In the rows, 128 means zero.
Rotation paths and how fast each direction turns (degrees each step)
Each turn is a multiple of 5 degrees from 10 to 175, or 0.
Each row of a path follows its step; steps can be skipped.
Path 1:
step 3: [130 129 127 132 128 123 123 126 133 125 130 124 124 129 133 114 121 127
 134 119 130 122 129 135 133 120 143 126 135 125 128 134 127 125 132 122
 125 125 119 124 135 113 137 117 129 140 121 117 125 128 131 127 121 118
 130 136 117 130 123 132 131 129]
step 4: [124 138 138 130 127 126 130 122 129 119 132 126 145 130 130 127 115 126
 130 134 122 139 127 129 133 131 142 127 134 133 128 129 134 126 126 129
 123 138 134 129 133 124 138 129 124 128 121 129 127 133 144 120 134 132
 126 126 126 130 129 133 124 114]
step 5: [128 129 124 127 130 127 121 133 131 123 120 138 138 130 117 125 131 129
 138 134 137 129 138 125 116 122 127 141 131 137 129 130 135 119 135 133
 134 127 128 126 126 124 123 125 115 134 123 120 126 131 134 127 132 130
 126 129 133 124 115 128 115 122]
step 8: [136 125 129 130 135 130 131 123 134 121 128 123 132 129 123 131 114 130
 132 129 135 134 119 126 122 125 139 133 137 112 130 130 131 134 126 120
 124 127 132 134 125 116 127 133 126 127 125 129 133 132 129 123 120 121
 122 142 120 138 139 132 123 122]
step 9: [131 127 127 130 128 121 126 127 130 116 117 138 125 127 123 130 114 126
 129 126 126 121 131 125 129 131 131 132 138 129 138 128 139 125 134 132
 124 137 126 124 146 131 142 121 121 128 129 123 126 130 122 133 128 126
 132 134 133 135 125 126 121 114]
step 10: [130 142 132 129 118 125 127 129 135 120 127 119 135 131 124 121 126 138
 138 122 140 117 130 121 135 127 133 131 122 145 141 138 126 122 129 130
 128 128 130 126 130 120 128 129 128 125 114 119 127 131 127 123 130 128
 127 128 131 129 132 133 129 124]
step 11: [131 128 141 135 129 131 131 127 129 122 130 137 143 127 128 120 131 132
 126 130 114 137 132 126 131 132 123 127 122 127 138 124 136 110 139 126
 117 127 120 131 122 126 124 128 129 131 117 123 134 141 132 130 126 129
 124 123 127 124 124 125 129 126]
step 15: [136 131 140 126 127 121 126 132 136 124 129 126 136 120 129 126 115 137
 130 131 127 123 117 135 131 129 139 114 137 127 129 129 128 124 133 132
 117 125 123 133 132 128 135 119 130 133 111 126 122 130 135 126 126 127
 122 133 120 125 128 127 131 119]
step 18: [118 130 128 118 134 134 134 119 129 121 126 139 133 120 116 126 135 142
 119 127 126 135 134 129 127 124 121 133 130 138 129 122 132 132 127 123
 124 117 118 127 127 131 122 127 134 131 125 116 132 136 130 120 128 121
 139 135 129 129 120 130 128 125]
Speeds:
[130 127 128 125 129 129 128 127 128 129 129 126 130 127 129 128 125 124
 128 129 126 129 125 128 125 127 131 129 130 126 129 127 129 128 128 127
 127 131 129 127 128 126 127 131 125 130 133 127 126 129 129 128 130 131
 126 126 127 129 127 128 127 128] | 90
